(in the rows, 128 means zero)
The same turns and mirrors carry the whole set onto itself and the rows of a family onto each other. Which other rows belong to the same family as each row named below? List them in the order they appear above.
These 28 rows form 7 families of 4 rows each.
K110: [ 99 101 115 104 109 135 147 110  89 126 133 112 126]
K624: [116  66 122 117 126 131 163  87 138 116 131 126 157]
K906: [129  92 166 131 138 108 154 109 117 136  96 148 152]
K84: [125  82 137 140 135  98 148 108 114 135 128 146 154]
K658: [ 97 107 132  98 129 108 127 112 101 150 128 125 122]
K281: [117  74 142 128 118 161 150  77 132 133 114  97 105]
K241: [115 106 129 117 158 145 159  75 136 130  93 130  97]
K778: [ 99  98 146 126 148 166 152  71 145 132 126 116 115]
K489: [115  97 154 127 128 106 123 106 100 132 138 141 143]
K856: [107 116 161 100 130 117 137 116  99 145  96 131 123]
K458: [119 117 141 136 121 111 155 106 124 133 102 170 115]
K775: [ 96 104 145  99 118 137 119  96 104 141 126 109 105]
K357: [112  91 160 145 119 138 159  84 154 130 135 145 136]
K16: [125  78 141 131 136 131 164  64 151 137 106 135 145]
K440: [108  89 127 115 103 112 152 110 115 123 137 141 154]
K576: [124  95 139 130 138 126 166  82 156 129  97 159 119]
K503: [131  60 128 145 127 140 171  85 138 136 111 115 130]
K174: [106  78 110 108 133 153 159  87 116 120 123  98 128]
K714: [102  88 123 105 119 149 151  90 126 149 111  93 100]
K544: [105 120 154 147 115 127 145 111 109 132 142 151 131]
K811: [132  73 156 134 139 144 170  90 137 134  81 122 131]
K211: [133  67 149 155 126 133 152  86 130 126 127 132 144]
K340: [ 93 126 143 126 144 152 138  97  99 134 134 117 107]
K561: [105 128 132 117 115 123 140  98  82 147 110 123 110]
K549: [111 102 127 115 146 155 157  65 114 139  98 100 110]
K383: [118 107 151 134 104 101 149  98 120 142 116 159 148]
K795: [108 128 128 119 142 130 150 101 104 135  98 141  93]
K92: [112 100 152 103 130 149 155  95 114 143  80 105 102]

The rest of the family of K440: K110, K624, K174
The rest of the family of K503: K84, K658, K714
The rest of the family of K16: K561, K549, K383
The rest of the family of K241: K458, K576, K795
The rest of the family of K775: K281, K489, K211

The same turns and mirrors carry the whole set onto itself and the rows of a family onto each other. Which other rows belong to the same family as each row named below? List them in the order they appear above.
These 20 rows form 5 families of 4 rows each.
K554: [124 124 148 113 103 145  98 109 153 134 119 146 129 139 140 120]
K385: [121 149 123 123 106 164 100 102 156 123 120 127 130 135 131 135]
K969: [140 130 146 143 139 134  95 149 136 141 129 106 136 162 135 141]
K960: [133 125 144 162 112 141 103 140 136 134 121 104 142 139 141 135]
K559: [134  97 119 133 150 104 121 138 129 140 165  92 126 132 138 135]
K883: [107 121 111  81 135 120 133 134 137  93 137 122 119 106 121 144]
K802: [143 116 150 149 129 115 102 136 140 147 142 108 136 158 130 149]
K354: [124 120 113 126 150  97 129 157 123 110 155  99 134 118 125 140]
K298: [113 140  92  89 147 128 124 117 137 102 146 123 121 116 118 142]
K951: [122 110 121 128 156 111 119 142 137 118 171  87 138 129 144 128]
K789: [128  99 125 117 146  88 137 144 118 114 147 102 121 137 129 136]
K380: [106 112 108  84 124 130 145 112 143 100 139 123 137 111 131 121]
K674: [117 127 141 119  97 163 106 117 149 117 103 125 127 127 135 139]
K144: [149 133 138 138 104 133  93 129 140 144 138 112 146 153 147 128]
K634: [125 114  97 111 157 103 134 133 127 124 150  87 140 138 127 148]
K4: [136 108 156 151 105 123 112 128 136 134 123 105 129 155 143 128]
K833: [100 105 107  87 156 115 139 113 139 112 133 121 122 124 119 141]
K18: [123 133 133 100 105 152 122 119 141 123  97 144 136 144 122 134]
K231: [115 145 127  96 104 140 117  99 149 125 109 142 134 139 131 144]
K358: [105 127  96  81 126 130 136 102 138 118 132 126 123 112 139 130]

The rest of the family of K634: K554, K144, K833
The rest of the family of K802: K559, K231, K358
The rest of the family of K960: K883, K354, K674

The same turns and mirrors carry the whole set onto itself and the rows of a family onto each other. Which other rows belong to the same family as each row named below? List them in the order they appear above.
These 40 rows form 5 families of 8 rows each.
K75: [115 135 136 111  74 148  90 186 116 138 171 112 127 135]
K942: [120 132 134 111  78 138  86 187  97 146 176 131 149 113]
K333: [134 130 122 131 141 142 126 141  79 149 156 154 117 110]
K38: [130 140 143 110  74 144  77 173 126 143 162 126 134 131]
K163: [110 138 132 123  96 157  84 175  82 154 186 159 143 113]
K273: [135 154 134 115 146 180 106 126 102 144 147 128 111 120]
K965: [134 139 136 121 150 172 134 146  81 151 150 131 117 108]
K937: [119 155 144 112  84 179  72 148 106 139 173 145 118 129]
K527: [146 140 140 103 134 152 122 162 112 141 135  94 114 117]
K137: [137 142 134 123 132 149 116 149 115 139 123 100 113 125]
K99: [134 156 130 110 135 165 100 127  92 132 151 133  91 118]
K422: [127 156 128 110 135 149 109 157 123 131 127 105 110 119]
K858: [117 136 137 131  92 165  94 156  87 155 181 169 140 120]
K999: [133 153 134 121 145 175 111 136  87 139 135 116 106 124]
K864: [131 151 139 119 146 173 117 142 115 144 140 118 100 119]
K867: [149 135 132 116 141 145 121 165  79 147 133 103 131 123]
K123: [145 115 123 109  99 142  88 193  86 142 180 137 143 127]
K911: [143 141 130 109 121 130 103 148 125 133 136 109 100 123]
K327: [102 151 136 119  84 173  77 156 102 138 180 150 123 114]
K627: [103 147 135 106  89 176  68 160 100 138 174 146 124 136]
K782: [108 132 134 107  73 148  79 174 120 138 163 129 135 133]
K534: [125 143 128 113 100 183  70 154 108 127 179 147 104 131]
K558: [ 99 128 129 124  87 163  92 163  90 147 177 163 141 125]
K593: [119 162 126 117 145 175 116 139  91 132 141 128 108 110]
K413: [124 141 120 128 151 150 131 160  80 148 144 139 132 108]
K701: [138 130 128 126 144 159 132 139  84 155 151 140 137 109]
K533: [144 143 135 106 126 152 110 142 127 139 133  99 119 121]
K194: [146 128 134 119 147 144 133 170  93 157 143 116 130 114]
K70: [156 129 126 103 131 121 115 167  77 145 149 116 126 117]
K788: [134 124 127 109  80 149  81 173 130 126 165 121 121 129]
K65: [122 118 120 133  99 168 102 159  88 138 186 168 129 116]
K976: [132 133 128 139 145 156 131 145  83 151 136 131 125 117]
K64: [114 150 138 108  81 153  65 176 119 140 172 127 127 123]
K917: [101 135 131 131  92 173 103 166  83 147 188 155 126 125]
K525: [119 128 132 119  93 146  97 197  83 155 185 136 143 132]
K361: [117 127 131 104  88 147  82 187  84 149 174 140 150 133]
K468: [104 153 137 118  90 177  78 167 111 139 179 134 108 138]
K287: [137 129 139 110  84 141  90 183  82 154 176 141 154 123]
K169: [157 129 131 106 140 139 118 165  93 155 143 108 143 119]
K587: [139 140 124 106 136 134 123 176  89 139 134 104 135 112]

The rest of the family of K593: K75, K422, K413, K917, K525, K468, K587
The rest of the family of K327: K942, K163, K965, K527, K864, K194, K64
The rest of the family of K911: K333, K99, K123, K534, K70, K788, K65
The rest of the family of K858: K38, K273, K937, K701, K533, K287, K169

The same turns and mirrors carry the whole set onto itself and the rows of a family onto each other. Which other rows belong to the same family as each row named below? List them in the order they appear above.
These 32 rows form 4 families of 8 rows each.
K793: [131 100 115 140 133  78 152 137 152 106 108 115 138 151 144  95 136 125]
K704: [123 146 130 115 104 136 129 131 111  88 159 106 126 146 145 102 164  95]
K908: [163 117 118 174 107  96 131 133 135 101 125  99 127 135 145 125 129 137]
K693: [150 131 142 144 108 120 114 110 141  91 121  75  97 146 142 109 131 116]
K297: [108 155 118 126 134 129 130 145 130  99 141 140 124 165 143  91 141  77]
K415: [136 115 106 151 145  73 145 133 151 110 111 103 124 141 148  97 126 128]
K276: [143 159 127 166 110 131 118 125 130  79 164 120 130 136 145  81 163 126]
K628: [136 103 112 152 144  81 131 134 137 108 113 145 147 151 139 103 133 115]
K155: [140 135 112 151 155 112 119 133 137  98 153 140 153 144 164  66 150 110]
K471: [130 126 144 148 156 106 125 132 166 104 118 124 109 129 153 114 106 101]
K405: [133 129 126 132 149 111 135 134 172 102 110 132 107 127 155 114 111  98]
K71: [112 160 115 131 141 111 146 140 143 116 152 143 112 134 154  80 129 100]
K283: [137 114 125 159 102 112 135 134 131  60 119  99 123 132 147 132 147 132]
K625: [140 125 129 168 116 109 136 139 135  80 129  94 119 128 149 138 144 146]
K699: [142 165 127 144 100 141 124 137 128  97 152  87 109 155 147 107 140  93]
K230: [135 130 120 141 154  96 133 135 134  99 148 140 157 146 154  72 156  90]
K616: [102 145 119 124 125 118 149 143 146 105 145 152 118 148 158  81 133  94]
K116: [123 156 129 125 115 133 124 131 115 104 165  90 116 150 155 109 158 106]
K254: [138 157 129 122 112 146 128 127 123  96 155  85 119 150 153  99 156  95]
K626: [136 146 126 172 106 138 133 127 115  72 148 123 137 138 156  90 164 128]
K157: [137 143 101 159 136 110 111 146 128 105 160 136 147 153 156  71 141 116]
K996: [130 139 120 150 161 100 115 132 141 109 158 126 156 148 157  75 153 104]
K953: [136 139 119 132 143 102 124 144 169 121 119 131 108 141 140 108 109  94]
K452: [137 102 112 145 146  81 137 123 144 112 104 120 142 143 148  94 139 125]
K364: [146 128 146 146 111 115 136 122 142  94 104 102 107 152 132 137 130  88]
K650: [149 114 117 159 107 109 143 129 132  85 123  92 129 126 152 129 142 144]
K801: [150 130 154 146 112 128 129 108 147  89 104  91 103 140 142 118 136  99]
K344: [133 113 138 142 147  99 136 131 156  88 105 129 110 135 157 112 111  87]
K381: [102 155 112 117 139 126 144 142 137 110 137 138 118 147 154  83 142  93]
K365: [154 117 157 138 102 120 127 115 142  90 113  88 103 157 145 108 139 104]
K209: [140 135 125 176 101 126 130 130 102  74 147 116 141 157 149 104 158 117]
K831: [141 145 134 168 100 130 127 127 131  68 153 130 132 150 157  84 168 118]

The rest of the family of K381: K155, K405, K254, K626, K452, K650, K801
The rest of the family of K625: K793, K471, K616, K116, K996, K365, K831
The rest of the family of K230: K704, K693, K415, K276, K71, K283, K344

The same turns and mirrors carry the whole set onto itself and the rows of a family onto each other. Which other rows belong to the same family as each row named below? List them in the order they appear above.
These 32 rows form 4 families of 8 rows each.
K349: [127 158 131 145 142 130 179 121 120 156 135 125 123 149  99 132 138 112
 116 151 147 123 134  87 136]
K435: [148 148  83 151  95 147 154  98 141 142 123 100 123 110 124 126 131 129
 106 141 138 100 146 155 139]
K85: [140 155  93 157  93 129 156  95 145 131 131 123 111 108 140 126 139 125
 123 147 137 107 152 130 114]
K200: [108 148 139 126 141 134 170 117 153 144 110 110 134 117 122 124 140 143
 106 157 151 129 142 123 156]
K457: [146 131 107 150  89 159 170 136 121 111 111 146 113 170 104 152 110 101
 117 135 129 118 125 110 135]
K928: [125 118 123 146 108 141 167 114 127 132 123 121 102 148  96 121 115  89
 137 134 115 119 107 102 114]
K962: [154 111  93 140  95 159 154 116 133 117 125  77 104 124 100 123 162 130
 114 121 133 127 147 154 141]
K197: [119 155 136 156 133 120 167 127 151 148 124 118 126 111 124 111 156 143
 116 144 140 127 134  88 144]
K757: [126 124 117 154 112 170 165 156 161 122 107  94 113 133 108  89 146 105
 117 154 106 150 138 111 151]
K649: [158 136  95 121  90 155 163 117 127 123 131 137 102 163 139 141 130 108
  80 121 143 113 134 106 138]
K58: [130 143 113 144  61 153 178 145 129 131 112 131 113 121 111 138 123 107
 140 178 140 118 159 118 145]
K849: [160 120 113 135  77 148 140 125 134 102 142  88 104 142  98 127 166 137
 111 129 142 135 143 138 122]
K983: [127 148 105 146  87 173 165 144 151 131 109 115 125 122 139 117 121 104
  93 167 117 138 141 107 170]
K66: [166 147  97 133  94 154 159 120 135 101 116 129 112 158 130 153 117  99
  93 120 145 115 140 124 132]
K613: [129 109 120 139 113 130 136 107 140 134 117 100 117 148 113 114 136 101
 125 117 128 120  98 120 113]
K804: [139 133 137 127 111 162 167 156 114 110 124 115 140 150 126 135 154 138
 101 138 135 136 153  99 180]
K875: [151 127 100 132 104 164 146 112 147 103 124 118 114 160 141 154 124 105
  80 134 152 141 121 113 130]
K803: [146 104  91 137  76 145 141 141 130 113 121 103 103 140 111 134 177 136
 123 128 145 134 148 134 126]
K720: [114 131 131 141 113 157 151 167 146 121 113 111 124 139 107 101 150 120
 139 147 103 159 149 130 142]
K205: [115 119 127 142 104 148 164 169 152 125  91 120  99 134 103 107 158 116
 131 131 115 153 137 119 146]
K45: [139 118 113 165 131 125 148 116 150 129 109 119 108 148 115 111 146 115
 126 104 136 119 105 109 117]
K685: [121 124 129 158  90 158 164 144 122 127 123 118 111 122 100 118 144 112
 169 156 114 148 147 127 131]
K261: [123 128 133 114 130 161 169 140 128 115 117 106 129 133 126 145 158 143
  98 138 148 154 155 121 171]
K707: [119 167 138 138 137 123 172 136 152 159 121 107 125 122 110 110 135 122
 113 146 143 137 133 103 150]
K461: [119 155 118 133  77 143 173 148 139 125 102 117 123 108 138 133 120 104
 105 173 129 124 153  99 165]
K838: [116 154 111 132  86 155 176 137 136 134 110 145 115 119 152 123 122 108
 108 159 109 114 153 103 155]
K170: [148 150  79 157 108 129 145 103 135 140 130 101 137 115 136 136 131 118
 128 145 151 100 146 125 119]
K161: [154 135 128 157  91 150 151 121 112 125 144 108 114 133  87 144 178 137
 136 141 154 143 150 125 125]
K267: [133 114 113 148 132 142 142 102 167 118 114 105 120 152 125 118 131 105
 108 137 148 127 110 114 109]
K740: [139 133 141 149 115 150 167 138 103 122 130 130 129 166  97 151 155 128
 101 136 143 137 128  88 162]
K389: [134 139 111 119 108 159 166 165 121 129 132 123 122 152 128 139 170 149
  97 138 148 146 163  96 162]
K171: [144 147 105 153 100 138 159 110 113 149 136 113 133 124 112 145 154 123
 135 165 163 103 158 110 126]

The rest of the family of K838: K85, K197, K649, K803, K205, K45, K389
The rest of the family of K875: K435, K200, K962, K757, K983, K261, K267

The same turns and mirrors carry the whole set onto itself and the rows of a family onto each other. Which other rows belong to the same family as each row named below? List them in the order they appear above.
These 20 rows form 4 families of 5 rows each.
K974: [ 98 115 104 131 133 112 160 162 168 120 119 140 107 103 114 100]
K553: [142 119 143 138 118 157 123 180 144 152 156 133 128  99 110  64]
K943: [105 120 105 124 125 106 159 170 177 119 136 149 108 103 121 104]
K89: [128 109 158 150 129 153 108 165 158 126 135 121 140 110 109  81]
K346: [150  83 128 106 102 110 147 164 140 147 170 145 124 102 112 108]
K746: [136 116 159 141 119 144 105 172 171 123 156 131 142 110 117  86]
K334: [142  77 142 112 107 104 133 154 158 124 161 139 136 111 115 124]
K973: [144 121 151 133 112 147 114 182 162 139 168 139 134 103 118  77]
K524: [100 116 107 128 131 108 156 164 177 115 126 143 110 104 118 106]
K756: [106 120  99 124 126 110 164 172 168 128 135 149 103 100 118  98]
K476: [130  68 133 129 122 124 147 140 124 141 124 121 126 107  97 106]
K692: [143  77 123 116 110 123 156 156 119 158 147 135 119  99 102  97]
K420: [125 148 152 130 137  98 117 162 125 121 146 139 139 123 120 123]
K265: [119 143 151 138 145 107 119 156 112 127 128 130 136 123 111 115]
K780: [102 118 100 128 130 114 166 167 163 128 125 144 102 100 114  95]
K963: [133 155 145 121 129  99 124 172 119 134 160 147 132 118 121 114]
K520: [133 153 137 125 133 109 133 172 101 148 151 144 127 113 115 103]
K555: [130  69 144 126 119 112 133 140 148 121 133 124 136 114 106 122]
K907: [124 147 141 136 142 113 130 161  97 144 132 133 128 116 109 104]
K971: [132 111 148 148 127 160 119 169 141 145 135 123 131 103 105  68]

The rest of the family of K476: K346, K334, K692, K555
The rest of the family of K756: K974, K943, K524, K780

